In the data rows, 500 means zero.
Here are some points:
(588, 564, 548, 569, 497, 527, 292, 449, 68, 720, 592, 576, 435, 522, 217, 570)
(507, 475, 533, 513, 484, 622, 271, 507, 32, 423, 596, 511, 584, 599, 227, 539)
(488, 507, 610, 528, 497, 439, 394, 524, 317, 584, 521, 763, 414, 648, 287, 627)
(542, 509, 519, 590, 520, 726, 527, 567, 688, 527, 793, 506, 562, 450, 533, 384)
(470, 505, 557, 516, 609, 387, 768, 518, 698, 585, 318, 803, 592, 582, 660, 685)
(503, 540, 526, 508, 506, 443, 318, 511, 188, 595, 581, 529, 434, 535, 293, 512)
(498, 548, 448, 507, 533, 372, 822, 436, 930, 614, 451, 164, 316, 247, 754, 481)
(245, 451, 364, 234, 437, 32, 313, 460, 349, 297, 184, 432, 199, 317, 490, 315)
(363, 491, 455, 398, 457, 424, 27, 508, 0, 462, 522, 579, 434, 431, 135, 404)
(804, 585, 632, 738, 656, 615, 884, 419, 696, 745, 369, 618, 853, 653, 681, 863)
(248, 474, 320, 320, 385, 571, 279, 540, 494, 438, 496, 438, 709, 261, 658, 86)
(696, 587, 615, 594, 543, 382, 494, 468, 301, 806, 457, 664, 348, 832, 246, 729)
(478, 462, 454, 495, 489, 750, 279, 532, 110, 314, 653, 430, 724, 382, 341, 402)
(441, 500, 372, 411, 470, 534, 367, 537, 486, 463, 566, 314, 447, 272, 534, 267)
(659, 493, 754, 698, 525, 597, 826, 502, 911, 529, 522, 760, 556, 999, 588, 766)
(549, 498, 515, 468, 533, 503, 495, 483, 409, 471, 320, 682, 560, 748, 482, 603)
(212, 437, 400, 319, 397, 328, 345, 529, 544, 382, 372, 537, 391, 362, 598, 249)
(325, 494, 381, 425, 455, 527, 514, 495, 830, 527, 485, 419, 523, 235, 736, 297)
(410, 460, 540, 423, 445, 369, 622, 491, 742, 491, 359, 640, 337, 689, 656, 596)
(294, 447, 449, 359, 472, 226, 398, 474, 444, 342, 308, 464, 292, 341, 467, 358)
(620, 519, 559, 543, 554, 357, 773, 419, 723, 496, 227, 617, 488, 657, 621, 677)
(540, 497, 519, 444, 523, 149, 669, 463, 680, 355, 363, 399, 229, 482, 554, 609)
(756, 559, 604, 630, 588, 510, 743, 419, 506, 601, 416, 591, 582, 685, 475, 772)
(407, 499, 448, 497, 423, 587, 431, 565, 609, 588, 703, 331, 443, 294, 543, 350)
(384, 476, 553, 449, 481, 425, 382, 504, 297, 468, 368, 743, 545, 636, 432, 532)
(433, 522, 290, 464, 438, 842, 605, 612, 999, 793, 672, 350, 614, 156, 997, 250)
(519, 488, 543, 453, 508, 280, 523, 508, 603, 392, 440, 544, 217, 509, 445, 538)
Then 12 other points, each followed by its number:
(550, 492, 436, 474, 503, 637, 461, 510, 495, 459, 496, 498, 627, 576, 501, 409) 0
(445, 469, 494, 508, 489, 622, 305, 514, 183, 394, 654, 467, 617, 366, 355, 435) 1
(731, 509, 685, 647, 556, 702, 826, 421, 810, 655, 232, 825, 759, 999, 603, 820) 2
(571, 498, 590, 511, 551, 311, 675, 490, 646, 422, 362, 662, 441, 593, 567, 668) 3
(451, 488, 544, 477, 474, 370, 472, 465, 392, 507, 353, 634, 497, 584, 477, 578) 4
(398, 420, 452, 431, 474, 626, 192, 527, 0, 232, 586, 479, 662, 353, 303, 386) 5
(681, 589, 569, 680, 548, 560, 869, 486, 884, 712, 595, 393, 569, 506, 697, 634) 6
(466, 424, 496, 512, 490, 747, 169, 489, 0, 53, 645, 371, 736, 395, 167, 431) 7
(456, 508, 442, 551, 495, 817, 483, 597, 592, 566, 818, 342, 648, 364, 544, 345) 8
(652, 499, 410, 536, 497, 809, 599, 530, 859, 472, 639, 367, 612, 416, 717, 358) 9
(547, 515, 600, 530, 514, 390, 594, 501, 575, 546, 448, 607, 392, 730, 463, 697) 10
(511, 495, 479, 503, 473, 632, 282, 529, 187, 492, 669, 453, 564, 461, 295, 444) 11
Which two of these numbered points are nearest to each point below, ignoring the direction in which the first points spread most? Their numbers follow each, nearest first.
(483, 420, 540, 425, 491, 196, 587, 492, 693, 93, 331, 569, 241, 518, 521, 550) > 3 10
(392, 466, 456, 448, 469, 468, 346, 521, 174, 434, 526, 441, 521, 404, 397, 440) > 1 4
(581, 505, 413, 504, 509, 644, 502, 547, 652, 481, 652, 391, 557, 409, 593, 380) > 9 6
(936, 603, 537, 798, 596, 981, 999, 512, 999, 798, 818, 286, 757, 710, 944, 628) > 8 9
(479, 449, 332, 374, 461, 395, 619, 529, 969, 207, 503, 162, 332, 162, 791, 300) > 9 6
(829, 580, 709, 783, 674, 659, 999, 450, 785, 795, 463, 692, 765, 905, 656, 925) > 11 1
Now 12 new points, numbered from 0 again:
(392, 479, 514, 476, 481, 573, 318, 498, 121, 387, 541, 585, 585, 446, 332, 497) 0
(472, 436, 532, 546, 479, 633, 170, 471, 0, 203, 705, 410, 625, 287, 123, 495) 1
(522, 480, 554, 525, 518, 562, 347, 513, 88, 441, 561, 575, 634, 597, 301, 558) 2
(538, 508, 481, 540, 506, 578, 491, 536, 623, 502, 615, 473, 496, 431, 513, 451) 3
(437, 490, 546, 459, 491, 397, 536, 452, 457, 525, 256, 639, 528, 765, 506, 569) 4
(526, 489, 601, 497, 526, 270, 542, 504, 503, 457, 409, 720, 381, 652, 429, 642) 5
(515, 482, 517, 513, 485, 591, 344, 469, 215, 421, 512, 508, 577, 617, 344, 561) 6
(421, 478, 439, 470, 468, 629, 261, 547, 187, 424, 714, 441, 552, 289, 368, 398) 7
(507, 519, 515, 486, 486, 468, 289, 455, 143, 523, 512, 493, 429, 559, 262, 540) 8
(296, 503, 389, 454, 466, 550, 433, 559, 681, 655, 574, 408, 544, 213, 673, 241) 9
(312, 416, 392, 334, 442, 118, 649, 489, 922, 123, 325, 279, 200, 209, 784, 365) 10
(484, 546, 494, 453, 477, 400, 142, 489, 12, 746, 440, 695, 331, 633, 127, 498) 11
Which two of these numbered points are nearest to each point below, ignoring the direction in which the first points spread most? Their numbers follow each, nearest first.
(203, 468, 308, 316, 453, 464, 296, 538, 591, 591, 408, 559, 555, 109, 731, 172) > 9 3
(318, 495, 446, 399, 435, 362, 312, 570, 419, 509, 591, 437, 326, 338, 458, 362) > 3 9
(513, 470, 506, 548, 459, 787, 367, 541, 303, 406, 786, 346, 704, 426, 383, 453) > 7 1
(826, 557, 714, 801, 636, 718, 926, 467, 568, 636, 532, 711, 797, 818, 540, 912) > 2 6
(398, 452, 496, 473, 459, 648, 314, 506, 187, 357, 552, 486, 663, 526, 416, 471) > 0 6
(496, 494, 533, 508, 509, 544, 200, 482, 0, 435, 580, 560, 543, 505, 112, 512) > 2 6
